Each row of R is roughly a mix of the hidden directions of one of 4 groups.
R, 128 rows:
[[-12  30 -58  18 -22 -17   1  -9  44  -2]
 [ 18  32  16  44  -5  26  35  36  25  13]
 [ 31  -1  24  43   1 -34  -9  37  21  33]
 [ 16 -32  -3  23  48  -7   7   6  10  56]
 [ 65   7   5 -10  15   2 -17  28  38  19]
 [ 10 -50 -13  13  -2  48   4  48   3   6]
 [ 19   5  22   7  45 -23  -7  12 -24  58]
 [-27 -27  39  19  27 -13 -22 -41 -27 -21]
 [ 30  10 -20 -44   9 -29 -34 -30  -7 -33]
 [-51 -24  36   4   2  30   6 -29  34   1]
 [ 33 -24   2  12  35 -36 -23  31   0  41]
 [-21  18  51  10   1  40  23  -4  43   1]
 [-25   0 -35  -1  14  -8 -36 -24  20 -56]
 [ 19  39  -6 -23 -26  31  15 -30  38 -28]
 [ 43   5  18   3 -30  24  -4 -25  51  24]
 [ 18  44  17 -21  25 -43  -5 -20 -11 -39]
 [ 13  33 -36 -19  -9  14   1 -48  40 -19]
 [-46 -39   5  25   3 -21 -25  28 -36  -2]
 [  6  16 -14  -1 -55  -5  -5 -25  -5 -58]
 [ -9  27  23 -14  15 -47  -6  14 -56   5]
 [ -9  -8 -12  23  40 -10   0  38 -25  54]
 [  1  43 -14   2  22  17  39  15  53 -11]
 [-26  20  19  28  19 -38 -19   9 -50 -24]
 [ 13  -8  -7   9  10 -18 -31  15 -73 -12]
 [ 40  -4 -44   6  18 -30  -6  36   1  36]
 [-36  10 -26 -36 -35  21  31  -9  22 -30]
 [ 15  37 -41 -43  -5 -29  24  25 -20   1]
 [ 12   5  -4 -17  26  47  -1 -29  55  18]
 [ 22  22 -13   6  -9 -27  -9  15 -65 -31]
 [  4  -5  15 -23 -17  -3 -11 -47   3 -64]
 [-33 -54  24  14 -19  22  -2 -28 -21 -26]
 [ 12 -19  52   0 -17  23   9 -20  -9 -53]
 [ 36  -4  38  42  -1 -13   4  41  -1  33]
 [ 12   5  54 -37 -12 -17  21  14 -38 -24]
 [ -5  41  21 -14 -37   3  27  35   7 -42]
 [ 17  -3 -22 -19  12  34  15 -17  62  26]
 [-23 -15  35  15 -34  21  23  24 -48  19]
 [ 29  16 -31 -21   7   9  10  21  35  56]
 [  4 -55  -4  19  23  19  -7  -5  34  44]
 [ 36 -17 -21  30   9 -54 -30   3  13  23]
 [ 17 -41 -22  13  33   3   1  28   4  55]
 [ -4  28  -7  51 -35  12  39  32  14   4]
 [ 36 -21 -39 -26  26  -4   1  22 -15  46]
 [-54 -24  24  -9 -18   4  12 -43   4 -32]
 [-14 -33   5   4  24 -16 -36 -35 -11 -53]
 [ 44  11 -13  31 -41  15  -3  -4  -2 -49]
 [-32  22  18 -21 -41 -34  45  16  -1  -8]
 [ 26 -38 -12   8  -2 -18 -14  30 -60  15]
 [-20  -5 -16 -22  15  17 -10 -41  60  21]
 [-29  44 -21 -39 -27  13  26 -11  27 -18]
 [ -6  31   2 -24  -4 -25 -14 -16 -16 -67]
 [ 20 -20  -7   2  28 -23  -3  51 -50  15]
 [ -3 -45  -5  11   7 -21 -24  30 -55  18]
 [-38 -27  31  -1  -3 -27 -18  31 -48   9]
 [ 34  13   6   9 -20  11 -13  51 -26  46]
 [  4 -40  31  52 -10  18 -14 -34  21   5]
 [ 29  45 -21 -21 -15 -42   6 -41  -8  -7]
 [ 47   1  24  52  11  13  -5   5  34  24]
 [-29   4  36  -8  12 -20  -7 -47 -22 -45]
 [-18 -31 -25 -30 -11 -19 -18 -22 -59  -5]
 [ 48   9  18  26  15  10  36  45 -14  18]
 [ 34  -7  12  32  38  -2 -16  12  44  36]
 [ 17 -16   1  23  23   2  15  44  32  52]
 [-31  28 -27 -25  31  31  44  -3  21  -7]
 [-56 -44 -10  16  -4  28  -4 -29  16  -8]
 [ 22  17  42 -22  25 -22 -43 -33 -21   7]
 [-26  10 -29 -16 -11  20   0 -38  59 -14]
 [ 26 -16  -2  40   2  29  -3  45 -11  44]
 [-20  23  -1 -22 -48 -10  24  16 -35 -40]
 [ 38  50  -2  -1  26 -37 -12  30 -16  13]
 [-35   5 -21  17 -30 -52  26  12 -27  20]
 [-66 -14  35  -4  -1  28   3 -23 -17   8]
 [-24 -36  52  40  -6  -5   8  31 -10  10]
 [-45 -61   9 -10  -2  10 -18 -25 -18  13]
 [ -5 -46 -11 -16  48 -24 -11   2  19  41]
 [ 27  10  11  44  19  -5  -4  11  57  27]
 [-42 -32  17  13  15  23   2 -43  15  38]
 [ 42  43 -21  16  14 -36 -12  20  15 -30]
 [ 23 -20 -38  17  -1 -29  -9  27 -56  -1]
 [-25  32 -38 -17 -30  25  32  29  21  17]
 [ 20  41 -15 -12 -25  12  25   5  13 -59]
 [  4  29 -49 -15  -9 -40   7  20 -39 -19]
 [-24 -16 -25  10 -25  37  15  41  -3  46]
 [ 43 -21 -33  34  11  23  20  -6  41  13]
 [-11  28 -16 -48  25  33  11   2  45  14]
 [ 19  39   4   1 -46   3  24  48 -24  -7]
 [-15 -64 -16  46  17  13   0 -17  13   0]
 [-47  12  26  -1   7  56  26 -15  17  10]
 [-27 -20  51  30 -18   2   1 -23 -38 -24]
 [-20 -23   3 -21   1  39  10  -1  61  27]
 [ 15   3 -23 -11  11 -43  36  45 -14  35]
 [-19  11 -24 -37  28  10 -21 -24  51 -25]
 [-16  28  27 -37  -1   2  -3 -37  45 -31]
 [ -5 -32  25 -19  30  38   1  31  16  43]
 [-37  33   5 -44 -22  -1   8  17  18 -44]
 [ 18  19 -17 -22  -9  24  20 -35  61   6]
 [ -1  59  28 -24 -24 -11  31  21  23  -4]
 [-21  20  16 -38 -32  31  13   0 -15 -51]
 [ 18  55 -20 -33  19   9  -2 -40  21 -11]
 [  1   8 -19 -21   4  44   3 -31  61  -1]
 [ 25  47   5 -23  31   9 -18  -6  51   8]
 [ -8 -13  -9 -26 -33   0   4 -12 -67 -29]
 [ -7  42  12  -3 -38  24  31   7  16 -48]
 [-47 -16  57 -28  -7  14  10  -8 -24   6]
 [  6 -17   0   5  46  41 -14 -20  44  29]
 [ 57 -50   9  24  25 -11  -3   4  11  16]
 [-38 -39 -18 -12   8 -18 -36 -40 -16  23]
 [  6   0 -11  -6   5  41 -26 -54  35 -29]
 [-31  22 -14 -33   3   5 -14 -51  36 -26]
 [ 46  27 -32 -15   1  31  20 -22  40  -2]
 [ -5 -26 -30  40   4  29 -22 -37  37 -15]
 [-24 -33 -21  -3  32   3 -26   7 -15  58]
 [ 14  40  24 -21   1  30 -16   5  55  21]
 [-28 -26 -48  -5  14 -20 -24 -45  21  -9]
 [ 13  48  14  15   8  30   6 -26  36 -40]
 [ 22  29 -35 -11 -12 -36  35  33 -16 -28]
 [ 36  -1   4 -66 -30   4   9  -7   0 -29]
 [ -4   6   0 -27  -3  17   0 -49  61  18]
 [-26 -64   9   2  20  13 -31 -30 -14   5]
 [-28 -18 -31 -54   5  -6 -22 -25 -30 -23]
 [  1  34   1 -24 -31  11  35  24 -22 -49]
 [ -1 -20 -37 -25   5 -39   3  10 -58   6]
 [-10   8 -18  13  24 -23  23  34 -54  34]
 [-35 -28  -5  -6  24   9 -38 -46  23  25]
 [ 20 -17 -24  21  53 -15   6   7   8  51]
 [  2   0  18  19 -33 -35  14  34 -51 -22]
 [-29  59 -24  14  -6 -17  26  16   8 -32]
 [  7  11 -48  52  -3  17  -3  17  31  28]]

In each list below, three rows fit none of the groups, and each other row fits one group, some only roughly. Which are they? Name them in the order they come.
  * j_974: [-46 -11  10 -22  10  17 -27 -58  -1 -16]
  * j_636: [-45 -14  23  27   1 -12 -43 -20 -26 -31]
  * j_264: [-10 -25   7  15 -25 -61  -2   8 -43  18]
  * j_538: [  1   1   5  15  11 -42  -4  -4 -55 -48]
  * j_58: [-52 -12 -13 -30  -5 -15 -21 -33 -12 -40]
  * j_515: [ 27  33 -25 -40   8 -26 -21 -15  44 -11]
  * j_570: [ -7 -41  36   9  35   8 -33 -20   2  40]
  * j_443: [-49  -8  30  29 -27   4   4 -11 -32 -39]
  * j_805: [-25 -29 -35 -35  34 -18 -31 -31   4  13]
  * j_706: [  3 -14  35  -5  26   8 -36 -12  14  60]
 -> j_538 j_58 j_706
  * j_957: [-36  30   0 -46  -3 -10 -17 -23 -25 -40]
  * j_107: [ -4 -19 -39   6  11 -39 -39 -26 -41   6]
  * j_134: [-23 -64 -12  28   1 -17  13  18 -26  23]
  * j_31: [-16 -10 -10  26  10 -27 -14 -10 -72  10]
  * j_699: [ 23 -12  16  52  16   8  -6  -7  33  49]
  * j_395: [-38  51  -6 -38  39 -15 -11   5   3   7]
  * j_964: [ -1  11 -27   6  -1  17 -16 -53  51 -26]
  * j_850: [-6 34 51 27 15  0 19 14 29 37]
  * j_569: [ 35  30 -55  14 -33  16  14  -5   1  24]
  * j_651: [ 47  45  33 -10  -7  21   4  34  20   6]
 -> j_31 j_850 j_569
  * j_997: [-28 -51   7  24  -4 -20 -26 -20 -41  16]
  * j_927: [ 52  22  13  14  13 -10   3  -1  61   3]
  * j_207: [ -2   5  47  30 -14  52  20  26  15  16]
  * j_41: [ 16  22 -26 -20  18  23  -6 -25  51 -40]
  * j_35: [ 76  22   7  -7  -4 -16  -2   0  30   2]
  * j_314: [ 48  -3   9  12  22  -6  12 -22  50  36]
  * j_233: [-31  20  -1   0 -20 -36 -32 -47 -19 -31]
  * j_457: [-60  -1  39  -6   7  -4  -4 -37   3 -31]
  * j_266: [ 22  23  29 -18   5   4  54  22  35  28]
  * j_770: [ 34   1  21  20   9 -35 -20  18 -37 -46]
  * j_520: [-21 -25  38  12  15  11   1  22 -33  54]
 -> j_997 j_927 j_457
  * j_878: [ 42  43   4 -26  -5  26  26  10  31  26]
  * j_533: [ 32  11 -25  41  15  30 -12 -24  38 -27]
  * j_66: [  0 -25 -44   5  -2 -26 -21  23 -46  35]
  * j_590: [-26 -28 -46   3  21  -9 -26 -45 -23 -13]
  * j_837: [14 24 28 20 11 54  2 17 42 21]
  * j_789: [-11 -28  17   6 -13 -21   0 -64   4 -39]
  * j_557: [-49  -8 -18 -16  27   3 -36 -47   5 -17]
  * j_712: [-56 -44  25 -20 -25  -2   7 -12  19  12]
  * j_932: [ 32  10  36  56 -39  12  14   9   0   1]
  * j_736: [-18   4  42  -8 -32  -6  42  -5 -30 -40]
  * j_387: [  1 -61 -17  36 -30  -2 -26 -14 -20 -10]
  * j_816: [  2   3 -14 -15  65 -16 -11 -26  42   8]
  * j_80: [ 54   8  -2   7  -3  37   6 -10  54  10]
  * j_931: [ 15  73  28 -13  -3  12  13  23  11  -2]
  * j_439: [-52 -17   4 -39  -1   0   7   4 -53  10]
 -> j_878 j_789 j_80
  * j_910: [ -2  22 -38 -34  -2 -47 -10  -1 -45   0]
  * j_421: [ 60  -7  24  18  29 -21 -17 -20  22  21]
  * j_262: [-52 -44  13  14  38  14  -3 -28   1   8]
  * j_426: [ 33  37 -31  14  26 -27  12   5  48  -4]
  * j_423: [ -5  52  -9  -4  31 -39 -12  -3 -40 -23]
  * j_205: [ 39 -35  -6  10  46 -25 -42  -5  -3  -6]
  * j_259: [ 27  24  34 -21  -1  -9 -20 -51  16 -35]
  * j_546: [ 12   9  29  31 -21  45   9 -20  27 -43]
  * j_348: [-27  37   4 -18 -10  34  -8 -27  41 -36]
  * j_369: [ 60   5   4  31 -29  -4  12  43  -7  -4]
  * j_503: [ -7  41 -11 -66  -4   0 -15 -20  13 -23]
  * j_220: [-19 -25  31   8   8  52   8 -23  24  41]
  * j_151: [-22 -64   2  32  -7   9 -36   2 -21  -9]
  * j_65: [-40 -38  21  19 -12  33   4  16 -35 -30]
  * j_208: [  4  12  19 -33  18  28  -9 -48  48  -2]
 -> j_220 j_65 j_208
  * j_796: [-21 -34  39  16  43   7 -27 -17  30  17]
  * j_299: [  9  18 -20 -49  -6   4  21 -10  54  27]
  * j_246: [-27 -53  14  36   5  -3 -26  -2 -31  28]
  * j_24: [ 62  10 -31  23  -3  -5  -3  43  -9  10]
  * j_361: [-19  -3 -19   6   8 -37 -30  11 -62 -23]
  * j_506: [ 19  31  -9  -9  10 -56 -26  -3 -40 -22]
  * j_929: [-30  27 -18 -49 -19   4  12  -3  -6 -51]
  * j_531: [-33 -18 -16  -6   5  -9 -54 -41 -29 -16]
  * j_738: [-55  27 -18 -37   9  -3 -16  -9 -26 -31]
  * j_792: [-54 -50 -14 -11   1 -14 -10 -37  -7  -3]
 -> j_796 j_246 j_506
  * j_156: [-31   2  20  25   8  33  -8 -32  54  19]
  * j_349: [ 13  61  16 -24 -15  17  16 -11   3 -43]
  * j_394: [ 31 -19 -27  14  11   9   8  19  38  57]
  * j_859: [ 39 -12   7   4   2  -9  14  48 -36  44]
  * j_847: [-18 -46   0  -3  28 -18 -28  -9 -27  48]
  * j_683: [ 19 -15  28  47   1  15 -26 -22  42  29]
  * j_121: [ 28   0 -20 -10   6 -31   8  43 -57   8]
  * j_309: [-41  24   8 -22   9 -39  10 -10 -14 -51]
  * j_5: [ 15  52   5  -9 -26  18  24  39  33 -15]
  * j_346: [-24 -11   8  -4 -20 -33   4  44 -57  -6]
  * j_360: [ 25  41  37 -21 -40  12   1   1  28 -30]
  * j_829: [ 21 -28  -7  26   9  53  11  28  24  34]
  * j_54: [ 38  -1 -67 -13   5  -9 -14 -32 -11   1]
 -> j_309 j_5 j_829
  * j_404: [-17  43 -18 -52   4 -18  23  -7   9 -37]
  * j_189: [ 21  25 -24   9  11 -50  15  32 -43   0]
  * j_849: [ -7  22 -51 -19  10 -10   4 -28  36 -40]
  * j_182: [-40   2  47  12  12  33  -2   3  36  32]
  * j_410: [ -6 -60  37 -15  19  21 -13   6  20  29]
  * j_2: [  2 -20   6  13 -16  -5  11 -27 -45 -61]
  * j_373: [ -4  21  11  27 -25  62  12  25  14 -26]
  * j_216: [-28 -44  13  40 -20  28 -27  -9   8 -30]
  * j_111: [ -9   2 -29  29  14 -43 -46   2 -36  17]
  * j_830: [ 24  39   5 -21 -10  12  52   8  44   1]
  * j_57: [ 74  16  -6  10 -22  17 -15  -2  26   2]
  * j_894: [  7  35  20 -44 -39   3  18 -28  21 -28]
 -> j_373 j_111 j_57
